Here are some points:
33|-9|48|15|-4|36|-26|42|0|64|-1|62
-15|-19|3|-29|-10|-7|-14|14|-21|50|10|-45
9|26|10|-62|44|-37|58|-46|20|-42|38|-35
-66|-48|-17|-50|-76|-23|12|-5|-25|-2|-20|-30
52|28|57|31|32|15|37|55|14|41|44|3
32|-4|4|4|-9|47|-55|32|21|40|31|67
6|-5|-42|27|-77|-1|45|12|-18|-52|-40|58
2|41|-31|50|25|31|59|50|54|-8|55|8
33|52|35|11|41|9|67|2|83|-3|-13|-2
26|21|33|18|17|30|24|60|26|66|6|32
-25|-10|-44|-1|-3|3|-10|-4|-21|-40|-7|2
-3|-52|-52|-71|17|-3|-28|-28|-19|-34|-42|-1
-8|22|-44|40|2|45|28|40|12|34|46|31
-13|-33|-72|19|-10|7|-56|13|-26|-55|35|32
-45|-25|-60|5|-45|-5|12|27|-30|51|5|16
4|0|5|-18|-64|20|14|17|-2|33|34|56
48|40|57|23|-22|7|0|-15|24|-7|-2|-30
23|-12|73|-3|55|4|31|-14|-49|-68|17|22
-25|-31|-21|-13|-33|8|-46|9|-7|1|5|20
-45|-17|0|-19|-10|-18|-36|-39|22|-33|-8|-9
-30|-17|-66|-19|-8|-29|-51|-55|-4|-59|26|-1
21|49|-21|-3|17|6|-26|-99|-25|7|22|36
-26|-13|3|-42|-9|-44|17|-69|-3|-66|-34|-56
43|-7|38|5|54|-15|-4|-48|-2|-28|-76|-31
25|32|47|36|13|-9|19|-33|28|-2|1|-22
-47|-21|-49|-13|-33|-4|-7|34|-62|57|-42|-16
-48|-53|-51|-10|-28|3|-56|-7|-6|1|21|15
44|31|75|21|44|13|40|6|21|-30|9|40
20|-33|-13|23|53|5|-40|32|26|67|41|9
-19|-25|24|-32|-35|-11|-47|-4|-30|16|-13|-18
21|18|-4|5|-22|12|22|32|45|54|21|-25
-39|-26|-13|-29|13|-39|-23|-42|-38|-52|-43|-36
51|-2|41|-47|-55|-50|5|-39|-34|-12|-41|6
29|11|17|11|39|10|-2|15|41|-4|-24|28
-52|-23|-21|-22|-29|-58|-26|-39|-31|-11|-46|-59
0|-36|4|-9|-10|-10|-43|16|-12|25|20|12
36|49|16|48|20|9|73|4|54|-14|2|15
38|14|-27|34|30|14|11|23|41|29|8|7
39|30|79|-2|48|-24|25|-10|22|-50|-30|-39
-5|-41|5|-17|-15|-39|-63|-12|-48|18|-37|-6
-8|17|59|-36|-5|-32|-52|-53|14|-56|-12|-42
-34|-26|-29|4|-42|4|-41|5|-33|21|13|16
-49|-60|-24|-45|17|-4|-45|5|-27|23|0|59
-66|-5|-45|26|-79|4|-12|12|-13|-3|-11|20
46|31|73|32|42|16|50|14|39|-45|3|26
40|-14|22|-2|39|-15|23|-24|-11|-20|-53|20
-45|-14|-42|-8|-91|-15|-31|-35|-2|-48|-21|-10
-54|-46|-34|-14|-18|-26|-13|-25|-54|-66|-20|-45
10|-31|-12|-45|-65|-31|-18|-32|5|-29|-67|-34
6|-22|13|-13|42|22|-28|22|-29|87|39|26
-55|-3|0|35|-55|36|7|-46|3|-89|31|-5
-3|-14|13|-35|-43|-26|-36|-3|-19|16|-8|-33
-24|30|-14|24|-14|20|95|5|21|25|8|-6
20|15|-45|-35|20|23|53|46|-54|35|-6|-55
-14|-3|-13|13|69|-1|-14|2|-47|62|-15|67
11|5|20|-73|-11|-81|19|-15|33|31|-37|-9
-1|13|23|30|28|27|42|48|55|55|42|52
-16|-2|-35|21|21|42|-36|42|-29|31|-3|29
-3|24|5|27|19|62|-57|41|33|45|45|6
-40|5|-15|-14|-5|6|22|-7|-16|2|-1|-44
7|-15|-54|-22|-60|-25|-56|-39|26|-37|-33|6
-54|9|-69|3|-69|-3|-25|-10|21|-33|-36|-40
43|-25|50|8|7|-1|-14|27|-13|73|-29|-51
-51|-34|-65|-14|-40|-19|-39|-28|-42|-44|-12|-25
-2|-27|-9|-41|-59|-40|-43|-55|-7|-30|-25|-47
18|13|42|19|-37|0|-21|-18|3|10|0|-49
-8|4|45|-1|-23|3|54|-15|14|29|4|29
16|21|19|24|-16|24|43|-8|33|-15|22|54
-16|-5|0|34|-24|19|24|26|-2|39|20|37
3|-4|-66|60|21|43|-24|43|25|29|39|-17
-21|-29|-1|-20|27|5|-14|6|-11|7|7|59
-26|-7|-21|-15|0|-23|32|-30|-18|-25|-21|-37
-14|-24|-64|-40|-9|13|-4|25|38|3|19|85
-22|-5|-13|8|-33|-7|-14|-36|18|-33|-12|-9
-45|-14|-43|-2|-57|23|-37|23|-24|-4|31|29
10|24|15|-8|47|4|-43|-8|2|18|20|5
21|-4|5|18|45|27|12|-19|18|-14|14|50
8|18|-66|6|-42|4|74|-40|36|46|-17|-26
34|8|-38|73|8|24|1|27|25|-53|-55|-35
21|46|12|15|16|19|47|24|65|16|42|13
8|-6|53|7|-64|31|7|14|-32|22|35|80
-40|5|-5|-14|37|1|6|-5|25|26|-8|46
2|-5|-1|-38|-101|17|-7|12|8|23|15|61
-9|-7|-37|-16|-20|-4|9|-55|6|-90|-21|1
53|3|61|-21|32|-11|-19|3|10|23|15|0
-32|-39|-57|-57|-39|-7|34|-38|-50|7|32|29
-60|-26|-54|5|-57|-24|-12|-43|-14|-41|-55|11
-43|-12|-23|-32|-51|-46|-19|-30|-20|-45|-45|-59
40|38|25|-18|62|-1|2|-14|16|-38|30|6
-42|-22|-37|-28|-65|-27|-18|-31|-15|-28|-41|24
-30|-15|-16|24|-24|12|29|17|-15|58|4|3
-62|-14|-35|12|-42|11|-40|-9|27|-5|-14|86
5|-7|7|27|8|31|0|41|9|75|47|12
47|24|60|38|45|10|25|16|-33|34|13|62
4|0|-23|-46|22|-59|-14|-51|-40|-9|-64|-32
26|-17|24|-54|-4|-54|14|-15|14|-11|-43|-80
-20|6|-12|9|59|23|-38|17|39|67|45|35
31|-22|45|-70|43|-25|-28|27|18|6|-46|-9
-13|-10|-27|-25|-42|-36|22|-45|-11|-77|-32|-45
-66|-18|-64|-5|-91|6|-6|-5|-17|-20|13|13
-30|-32|-38|-69|-59|-4|-18|5|24|50|-25|7
14|48|49|15|16|-11|68|-43|70|-32|-15|-34
-51|-20|-60|-47|-65|-21|-30|-5|-3|3|-31|-35
29|19|14|39|26|37|40|8|3|16|41|43
-24|2|2|25|-20|2|26|44|-37|20|9|4
-55|-55|-30|-38|-48|-10|-66|-8|-11|-1|-21|0
40|28|36|4|47|36|37|18|45|39|7|67
5|41|-54|1|-45|-18|-9|-1|-15|80|-51|2
17|-5|46|30|-6|15|20|50|13|68|36|66
-36|-27|-84|-17|-20|-3|-33|-5|13|28|-52|-35
-41|-11|-13|60|-32|29|-20|61|-6|34|45|51
-7|-40|26|-51|58|-29|-12|11|-75|-34|-16|11
3|17|45|-29|74|30|20|31|-51|-25|56|17
-37|-11|-56|-29|-47|-20|-60|0|28|-45|-20|-37
-51|-41|-72|-23|-1|-30|59|-16|-13|2|0|-59
-41|-29|-46|-37|-51|-15|-32|-30|-58|-52|-10|18
-3|-22|-10|16|-10|40|5|44|-13|16|18|38
16|19|10|-5|60|-13|66|-33|16|-27|-29|-32
19|33|45|11|27|16|93|27|8|16|2|38
16|7|-2|40|44|50|-23|34|-11|44|46|61
-58|-34|-41|19|-53|21|-32|-21|-43|-51|44|12
30|-26|20|-5|20|17|-46|19|-55|68|32|27
24|9|-7|26|-61|52|50|27|27|67|31|10
-4|-33|-1|-9|-53|-15|-13|-58|13|-26|-16|-73
39|-29|20|-18|-10|-25|-62|-8|-26|-24|-58|-51
-19|13|13|16|-12|10|2|35|-26|53|22|5
15|13|75|-7|-23|18|45|41|19|44|17|-32
-22|-19|-5|3|-4|-7|-7|-5|-25|-38|-1|-22
14|-24|15|20|-30|4|25|-18|-3|-65|-9|-8
6|-19|-4|16|73|9|-11|19|-31|23|27|86
25|25|17|28|106|-3|57|-12|-19|1|15|-21
44|25|39|28|72|26|13|21|20|33|14|13
-49|-18|-53|-5|-56|-24|-6|-16|-54|5|-8|-70
5|37|-37|19|-23|-8|7|-11|11|54|-12|11
-5|-16|3|12|-5|-25|-8|-31|1|-46|-11|-33
54|19|70|2|23|4|6|-28|17|-27|-13|-3
-55|-43|-58|-14|-31|-4|-36|-8|-45|-31|2|-17
40|26|44|14|47|25|23|-3|-5|-11|23|-33
36|44|45|34|37|40|29|46|34|22|21|55
22|-65|11|-49|-22|-22|-61|26|-34|-32|-5|-9
-9|32|6|50|24|43|30|38|24|-26|41|86
-19|-16|-14|-12|-1|-18|16|-14|-29|-58|-24|-23
-2|43|-7|57|-9|34|72|55|32|14|37|45
-7|-18|-16|-45|-18|-29|18|-53|-33|-69|-42|-23
-11|46|-20|-4|36|28|67|20|80|40|28|1
31|23|20|-5|33|7|23|7|15|-24|-18|21
15|30|27|17|35|-2|40|-24|53|-33|-1|0
16|-30|1|-17|-33|-23|-53|-6|-39|29|-9|-31
28|-4|51|-31|8|-31|-61|20|-9|-43|28|-58
-10|-27|-17|-26|-71|-10|-27|-25|2|-15|-34|-17
-17|-47|-14|-65|-5|-51|-26|-26|-29|41|-38|26
49|72|22|-18|29|8|27|16|64|34|-36|1
-27|-23|20|20|36|19|-29|45|-20|-11|25|-37
43|48|43|31|48|-20|60|-19|58|17|18|24
-52|-59|-62|-35|-21|-10|-35|14|-15|41|-11|20
-60|-4|-90|11|8|-11|7|17|26|6|-67|4
-56|-30|-48|-34|-42|-19|-37|24|-12|49|-19|42
19|-16|-24|-34|58|-14|-7|14|-29|56|-46|-53
45|67|39|25|33|12|59|60|8|29|5|8
-3|-29|38|-10|-38|-14|-63|-9|14|62|-26|-46
12|21|17|35|46|29|27|36|25|46|34|34
40|22|65|24|47|29|-5|29|0|55|30|38
-4|-10|-39|-33|0|-34|16|-42|-27|-82|-64|17
-13|-37|43|2|-53|0|-78|-14|-26|-23|4|46
-36|-31|-10|-20|-46|-28|-46|-32|-37|-26|-38|-34
-23|-41|-4|28|-72|6|-43|-7|-57|21|-24|45
-22|-26|-32|-27|-9|-13|-72|14|-20|60|-30|35
-6|24|2|21|7|33|26|38|5|85|70|26
9|-2|5|44|-11|25|13|32|8|24|29|76
-14|-55|7|-61|-31|-20|-73|-23|-19|16|3|-2
40|16|54|17|50|17|12|31|35|42|9|35
-24|7|-20|17|0|42|-54|26|13|28|31|5
-33|-12|-8|-37|-86|-17|-58|-3|-41|25|3|-9
48|45|58|22|2|34|42|35|51|-11|48|26
-39|-28|8|-20|-2|-11|-53|19|9|18|-75|-21
-6|-25|-30|-2|39|-13|-25|2|-2|8|-18|16
-43|-28|-48|-27|-68|-30|-33|-20|-20|8|-36|-45
32|-29|35|4|55|-10|-9|-42|-20|-28|-49|-17
10|23|53|50|9|38|69|16|26|10|27|6
22|83|26|11|-7|-3|30|-51|4|-80|32|-10
2|-12|-8|-37|11|-31|-71|-36|-32|-6|-34|-16
-45|25|-64|-29|-33|-19|-62|7|12|6|-35|-42
3|28|-2|20|-21|32|30|34|62|34|27|41
4|-23|-30|-38|37|-24|-11|-1|-22|22|-36|-54
-47|-34|-24|-32|-65|-30|-41|-31|-40|-5|-32|-35
2|56|13|34|-10|51|41|29|33|59|54|-29
26|25|28|7|-2|20|19|37|36|33|51|7
-53|-11|-39|-40|27|-69|-10|-44|26|-16|-31|-44
-1|17|-23|0|9|-20|-32|14|10|99|-21|-48
-35|-3|-82|14|-8|23|-6|27|13|13|45|-71
Then 10 other points, each followed by its number:
33|12|56|-20|35|-19|8|-17|14|-29|-14|-43 0
2|-17|10|-22|-17|-39|-11|-7|-53|1|-47|-23 1
-36|-34|2|-32|-35|-31|-67|-8|-54|-35|-30|-29 2
-34|-40|-10|-39|-45|-43|-17|-49|-51|-38|-47|-13 3
-40|-33|-75|-21|-32|-13|-37|-2|0|22|-36|-26 4
-24|21|-74|4|-72|-43|6|-7|38|44|0|-20 5
0|-14|28|0|-28|6|20|39|-36|42|15|-34 6
-19|-5|-10|-35|16|-23|-4|-31|-6|-54|-11|-33 7
-37|45|30|21|-67|41|35|31|-14|26|39|61 8
-10|-14|6|-35|-16|-43|6|-45|-12|-36|-30|0 9
Which three of these numbered points are nearest to each point below, ignoring the 3 directions in which the first points spread most? Their numbers follow each, nearest first.
-51|-11|11|-13|-64|-8|-32|-9|-46|65|-4|46 > 8 3 9
-18|-17|9|-23|-46|-35|-27|12|-82|17|-62|-1 > 1 3 8
-11|-33|22|-13|-30|-4|-15|36|-63|57|6|-66 > 6 1 0
-37|-8|19|0|-49|0|-23|16|-48|60|14|42 > 8 3 1
-11|37|0|17|-40|-7|84|-12|49|75|-6|-10 > 5 4 1
21|10|-14|6|73|26|20|47|8|41|51|52 > 7 4 9
42|38|67|38|41|33|18|35|23|-12|51|29 > 2 0 7
15|12|33|16|7|14|19|2|42|-10|11|-8 > 0 2 7
2|34|7|27|-26|11|64|10|42|61|12|6 > 5 4 1
53|25|-26|43|6|-33|5|-22|60|13|-29|-65 > 5 4 0
7|-25|-11|4|51|36|-24|32|-17|6|50|40 > 7 2 0
8|-16|2|-17|-27|-54|12|-66|20|-49|-31|9 > 9 3 0
-68|7|-20|-10|-57|14|22|50|-47|51|23|-35 > 6 1 0
23|7|42|-28|15|5|-18|1|-32|-106|9|-37 > 2 7 0
-6|-29|-15|-39|0|-21|-17|-3|-14|37|-5|41 > 9 3 7
-46|8|-13|30|-52|20|76|7|17|-10|47|-72 > 6 0 1
0|-6|-22|-21|18|-40|-19|-26|-3|-7|-61|-42 > 4 0 7
-8|-40|-41|-14|20|4|-43|-21|-42|-32|24|11 > 7 2 0
25|29|6|22|64|40|25|29|43|-5|69|40 > 7 0 2
-37|-54|-2|-22|-36|-11|-2|-33|-50|-43|-19|-3 > 3 9 2
-37|-43|-69|-18|-3|2|-52|-15|-43|-25|46|12 > 7 0 2
-22|-4|-9|3|-44|3|62|50|-42|53|-26|-64 > 6 1 4
-50|-26|-27|-14|-81|23|7|63|-43|12|15|-13 > 6 1 2
-31|-18|-11|-32|39|-41|-16|-47|-47|-67|-35|-38 > 7 2 3
-30|1|-2|41|-46|13|22|35|-28|25|-1|22 > 1 3 2
9|42|42|52|-61|36|25|34|16|36|38|46 > 8 2 1
-11|9|35|12|-1|14|123|12|17|-44|19|-29 > 6 1 3
55|11|86|5|48|-2|1|-11|-38|-46|-17|-14 > 2 3 1
-40|-31|-15|-44|4|-44|-29|-50|-20|-59|-34|-45 > 7 0 9
65|47|18|12|48|7|27|1|14|38|25|66 > 9 3 7
9|-14|9|7|-26|11|-4|-30|24|-3|6|-42 > 0 4 7
41|36|53|-5|24|21|-9|49|54|45|40|-8 > 0 4 7
-51|-45|-26|-19|-64|21|26|42|-27|-41|32|-47 > 6 0 2
11|-30|13|-41|69|-11|-72|-4|9|-42|5|14 > 7 0 2
48|15|-3|-20|51|-13|40|5|31|37|-32|0 > 4 5 9
66|24|19|-11|30|0|4|28|8|21|32|62 > 9 3 7
20|-1|50|-2|-27|44|19|19|-41|18|83|46 > 8 3 2
-4|-8|39|-6|-102|11|23|46|-38|17|33|-13 > 6 8 1
-10|3|71|28|-31|20|63|35|-21|-43|51|48 > 8 2 3
-8|10|6|57|11|41|6|54|-26|79|19|37 > 1 3 2
-34|-23|-64|-40|-66|-33|-16|-21|-2|-38|-47|4 > 9 0 3
41|37|47|29|72|-11|42|7|44|23|-36|-17 > 4 0 1
-16|23|-56|38|-1|47|31|60|14|56|16|40 > 4 1 7
-12|-15|2|-46|-39|-40|-13|-51|-10|-26|-14|-68 > 0 6 7
14|-6|50|27|58|-14|80|19|0|38|18|-51 > 6 1 0
54|41|40|4|21|19|79|28|10|54|-6|25 > 1 3 9
-58|-50|9|-30|-62|-19|5|-29|-60|-49|-21|4 > 3 8 9
-41|6|-33|-23|-27|-10|47|18|-42|17|-98|4 > 1 3 4
38|33|81|4|49|-8|42|14|57|-20|8|-23 > 0 2 7
-31|-14|-31|-18|-33|-13|-2|15|-35|18|-50|-30 > 1 4 0
-47|-13|-45|8|-26|-41|17|9|26|-4|-65|-66 > 4 5 0
11|-12|-6|-45|-31|-46|-6|-19|-7|22|-30|-46 > 5 0 4
-16|1|-22|-25|22|-55|-35|-23|-6|-12|-56|-79 > 4 0 7
-13|5|5|28|2|-2|39|46|-3|60|-21|6 > 1 4 6
-8|-20|19|-26|-38|25|36|31|-53|90|6|1 > 6 1 3
20|26|-5|48|43|-2|10|9|64|34|5|-13 > 4 5 0
38|24|62|37|22|31|32|18|20|-28|23|33 > 2 3 0
-6|-22|5|-6|-40|0|-23|-19|-58|19|-23|29 > 3 1 9
17|8|6|59|9|57|38|18|-16|51|39|64 > 3 1 9
8|-10|51|2|8|-19|25|3|-27|9|-30|-25 > 1 3 6
32|15|51|16|-6|15|37|36|-2|21|-6|12 > 1 3 0
45|0|67|13|2|9|-20|33|-1|64|14|-53 > 6 0 1
-44|-36|-86|-29|-31|-29|-20|-11|-25|-47|-8|-17 > 7 0 4
-16|10|-5|-3|-70|17|-28|24|27|36|33|4 > 0 2 9
28|33|19|37|10|33|50|20|54|7|49|24 > 0 7 9
37|8|35|-8|70|-11|81|-32|42|-9|19|26 > 9 7 3
14|-3|-43|-6|25|6|53|7|32|33|5|8 > 4 7 9
6|6|8|59|-49|50|36|26|7|41|46|60 > 3 1 9
-18|15|-31|10|7|17|7|33|41|38|12|7 > 4 0 7
-46|17|-62|-3|-91|-3|9|8|-6|42|19|-31 > 5 6 0
-28|-18|-11|-42|-21|-40|1|-61|-4|-60|-37|-28 > 9 7 0
49|32|48|41|29|23|44|27|64|-14|37|-26 > 0 2 7
19|27|19|5|6|7|23|10|32|-2|13|2 > 0 7 9
-70|-14|-39|13|-54|-10|-27|35|-32|59|-25|-10 > 1 0 4
10|44|63|48|21|-6|54|-36|54|35|2|-40 > 5 0 4
55|30|65|1|21|19|44|52|59|6|12|-6 > 0 2 4
5|17|20|1|16|-12|14|6|16|-26|-11|53 > 9 3 7
25|43|-7|38|39|8|16|40|90|36|8|7 > 4 5 0
17|48|31|54|-4|35|33|43|67|32|33|28 > 0 2 4
30|38|29|-27|-23|3|22|-11|36|31|-28|-26 > 5 0 4
36|62|-20|16|44|-8|18|-33|23|-14|-13|-54 > 4 7 0
59|13|18|21|36|20|33|35|-6|49|-6|38 > 1 3 9
-12|-3|-14|18|55|9|-22|57|-64|56|-27|19 > 1 7 4
-5|-5|-2|-13|34|-19|37|-14|28|-75|-6|-28 > 7 0 4
36|17|-39|40|65|35|9|50|20|44|4|31 > 4 7 0
-57|-29|-60|-44|-72|-7|20|16|-17|18|-20|-33 > 6 1 0
-10|16|10|-5|-36|-22|43|-56|27|-91|-22|-50 > 0 2 9
-8|-24|-17|-30|28|-21|-10|-26|-6|-33|-30|-14 > 7 0 4
18|41|-12|29|15|28|-6|25|45|79|-17|54 > 4 5 9
10|-17|21|-17|28|-42|15|-23|-21|-27|5|-107 > 6 0 7
12|23|-45|32|25|16|20|16|36|3|14|-11 > 4 7 0
-26|-31|14|-7|-40|20|8|20|-51|72|2|1 > 6 1 3
-17|-33|-52|-28|31|-35|-52|-36|-8|12|-30|-56 > 4 7 0
Here are 10 other points, each followed by its number:
-40|-30|-39|-15|-45|-32|-49|-50|-15|-43|-17|-35 0
-33|-38|-37|-36|-14|-29|-40|-21|-13|-25|-11|-34 1
-51|-21|-40|-33|-25|-37|-51|-46|-17|-23|-40|-42 2
-44|-45|-12|-25|-46|15|-13|-1|8|-12|35|-7 3
-32|-3|16|-27|-5|-63|-9|-59|4|-31|-60|-60 4
-52|23|-22|32|-57|48|0|-4|27|-24|61|60 5
48|1|54|-6|-1|-14|11|-43|55|-54|-53|34 6
14|45|28|66|60|32|6|63|-15|-38|11|8 7
-6|-14|-16|-4|48|-8|-15|2|-16|3|-5|52 8
6|17|-71|60|6|19|-5|-6|27|-79|2|38 9
Which three of these numbered points are nearest to each point below, ignoring the 3 directions in which the first points spread most? Their numbers follow each, nearest first.
-3|-8|-21|33|53|-30|-48|-14|-68|-58|-22|-19 > 7 9 8
-12|-49|-12|-36|21|-21|-32|-33|-22|1|-13|58 > 8 1 5
-18|-26|-12|-25|-14|-41|-40|-65|-26|-67|-34|-32 > 0 1 2
6|-10|18|-20|-35|21|26|3|-20|5|52|17 > 3 1 5
-3|38|71|13|-12|-40|37|-44|21|-37|-30|-69 > 4 2 0
-32|-37|-9|-21|-59|38|14|43|-40|42|34|53 > 3 1 5
47|6|58|42|22|19|4|34|36|-10|-69|37 > 6 0 4
-30|-23|-65|11|-48|-5|-63|-28|-13|-19|-14|10 > 0 2 1
13|7|43|5|-31|16|8|-16|33|-37|6|109 > 6 5 8
7|18|42|22|18|4|72|63|12|74|-13|5 > 4 2 1
8|-3|4|14|7|-16|-7|-30|38|-15|-46|69 > 6 8 2
-19|16|-50|24|-12|28|22|12|15|43|12|24 > 2 1 4
13|-27|46|-14|-13|12|-45|45|-24|21|49|-67 > 3 1 0
-35|-50|-75|-40|-32|-23|-22|4|-12|-42|-30|-28 > 1 2 8
17|4|33|1|-38|21|-18|5|21|-26|3|86 > 6 5 0
13|27|37|9|3|-20|60|-21|32|-17|-24|-41 > 4 2 1
-18|-15|-3|-13|-16|-22|-28|-48|-3|-45|-24|-31 > 0 2 1
35|9|30|54|-5|19|37|32|25|17|26|91 > 6 0 8
-7|-21|17|40|62|36|-18|69|-26|3|52|-25 > 7 1 0
51|11|92|1|35|5|-16|-39|-15|-45|-9|11 > 5 0 6
-30|-15|-28|-1|-39|-50|21|-13|31|-17|-56|-22 > 4 2 1
42|48|31|-8|80|9|16|17|42|46|-1|12 > 2 1 4
-25|-23|-55|24|-49|13|-63|-7|-22|8|2|30 > 0 2 1
9|-10|85|-21|8|-23|19|-40|17|72|4|-28 > 4 3 2
-53|-28|-51|-13|10|-33|-63|-21|-39|14|-26|-40 > 2 1 0
7|22|-6|18|48|15|-7|4|37|42|21|36 > 2 1 0
12|-11|16|-29|33|-21|7|-15|23|-58|1|-19 > 1 3 0
-4|21|-34|49|10|53|8|46|-2|69|27|47 > 2 1 0
-39|-22|-29|42|-26|21|-37|38|-9|30|39|43 > 0 1 2
30|30|29|70|42|31|-9|65|45|5|4|-12 > 7 0 2
5|9|-22|-26|48|-25|-3|-47|-14|-48|-17|27 > 8 1 2
39|34|37|10|75|8|78|13|24|-25|25|-26 > 1 2 0
19|63|51|27|7|23|45|30|49|61|-6|22 > 4 2 0
14|-11|-18|52|33|31|-74|-40|-7|-55|-15|-8 > 9 0 7
-49|-45|-63|-21|-38|-17|-49|12|-25|13|-3|-5 > 1 2 0
-42|-17|-16|13|-50|17|-23|-4|5|15|-2|79 > 6 5 0
23|-26|12|8|-25|31|-5|50|-11|59|16|80 > 6 0 1
32|16|16|22|85|27|51|-23|33|-26|-4|55 > 8 9 1
-39|-32|-22|-6|-39|-35|-66|-42|-50|-35|-28|-8 > 0 5 2
-26|6|-27|17|-28|-3|55|5|31|47|-10|0 > 4 2 1
42|-12|89|-18|34|-32|16|-23|-14|2|-42|-38 > 4 0 2
9|-49|-65|-60|0|14|1|53|-15|34|-3|-23 > 1 3 2
22|2|16|-2|74|15|39|-30|6|-41|-9|34 > 8 1 2
-18|-23|-5|7|-15|-32|-39|-29|-14|-77|-33|-35 > 0 1 2
25|16|-48|14|23|31|21|21|33|-11|25|-12 > 1 2 0
-13|-46|43|-22|-55|17|-44|9|-52|-39|14|48 > 5 3 6
-4|2|12|31|6|21|-3|17|1|20|54|43 > 0 1 5
-75|-20|-78|22|8|-8|-1|9|10|-42|20|58 > 8 1 9
-5|17|-4|-13|-27|-31|35|-40|18|-17|-62|-35 > 4 2 0
-23|-52|20|-37|-65|-32|-49|-13|-21|-44|-22|-29 > 3 0 5
-5|26|-40|42|12|56|14|33|11|68|32|49 > 2 1 0
0|2|43|-16|8|-35|0|-20|17|-29|-72|-34 > 4 2 0
-21|-44|-30|-11|-38|-24|-64|-27|-37|-56|-26|-23 > 0 1 5
-12|-48|-31|-22|36|-9|-53|-24|-14|0|-3|81 > 8 9 5
-18|-20|-11|8|-40|25|-49|35|-25|55|39|30 > 0 1 2
26|37|55|30|37|19|92|20|21|28|10|34 > 4 2 1
-26|-17|11|45|-48|52|0|46|1|41|72|17 > 3 0 1
13|16|-14|30|61|34|26|33|14|50|9|77 > 8 2 1
78|-58|48|-18|-1|-11|38|34|-20|7|24|10 > 3 1 0
-55|37|-8|54|-37|44|-3|9|-23|-45|65|-40 > 7 0 5
-13|0|-83|-8|10|-6|34|-23|24|-82|-1|48 > 8 9 1
-8|-42|95|-4|-30|-14|11|-29|-2|54|-25|-23 > 4 3 0
-61|-42|-21|-21|-46|-2|-69|-17|-40|-10|-8|33 > 5 0 2
38|47|30|12|58|17|35|15|36|38|13|22 > 2 1 4
11|47|-51|73|40|46|11|28|25|-31|23|26 > 9 7 8
11|-19|53|-22|12|-13|-18|2|-9|18|21|-18 > 3 0 1
0|-8|1|8|30|-16|-50|-24|-32|27|-35|-41 > 2 0 4
17|30|-41|-22|-43|-33|-41|-25|-12|-24|-60|58 > 6 8 9
33|25|41|-20|53|9|-15|-17|1|-38|32|19 > 5 0 1
-5|0|-20|8|-1|44|24|37|12|57|52|45 > 1 2 0
-29|-15|-15|-31|2|-46|-31|-44|-56|-34|-51|-51 > 2 1 0
56|26|27|14|32|14|88|32|35|21|40|4 > 1 3 2
9|-6|31|-40|-5|-22|8|-25|-13|-22|22|-7 > 3 1 0
-48|-9|-35|-29|-53|-33|11|-14|21|-31|-61|-65 > 4 2 1
28|26|0|31|80|-13|-21|-17|53|-55|-25|24 > 9 8 2
11|1|-49|2|30|-7|22|-22|-4|-60|9|32 > 8 9 1
-10|3|18|7|-19|14|65|11|1|-57|13|-22 > 3 1 0
11|16|64|13|26|4|51|-4|19|11|4|11 > 4 2 0
16|-14|7|-39|12|-47|-38|-49|-47|-38|-50|18 > 8 0 5
-6|-12|32|27|38|64|-58|38|-16|-31|41|34 > 7 5 0
-46|-42|-76|-8|-1|-14|32|-5|-14|9|14|-32 > 1 2 4
-59|-65|1|-6|-8|21|-63|17|-38|16|41|12 > 3 5 0
15|21|22|9|-79|42|5|17|43|39|63|16 > 3 0 5
-72|-36|-25|-15|-42|-21|-56|-47|0|-49|1|7 > 5 0 1
-18|4|-37|14|-111|10|29|34|30|2|-5|29 > 6 4 0
-32|-48|-50|-44|22|-40|-35|-28|2|-35|-53|12 > 8 1 2
-13|22|-42|-10|-19|-27|108|-17|16|-51|14|-40 > 1 2 4
3|26|9|10|6|-30|32|-81|36|-57|-66|20 > 6 8 2
-51|-46|-49|-8|10|-10|-52|-41|-42|-51|-15|17 > 8 9 0
-47|-16|-50|-28|-51|-38|-54|-27|-7|-28|-38|-31 > 2 0 1
39|50|53|0|51|-7|28|3|3|-8|-21|-34 > 2 4 1
67|32|47|22|53|16|-4|-4|4|3|2|22 > 0 2 1
-15|7|-32|2|-11|-12|63|1|-6|-17|26|-18 > 1 2 0
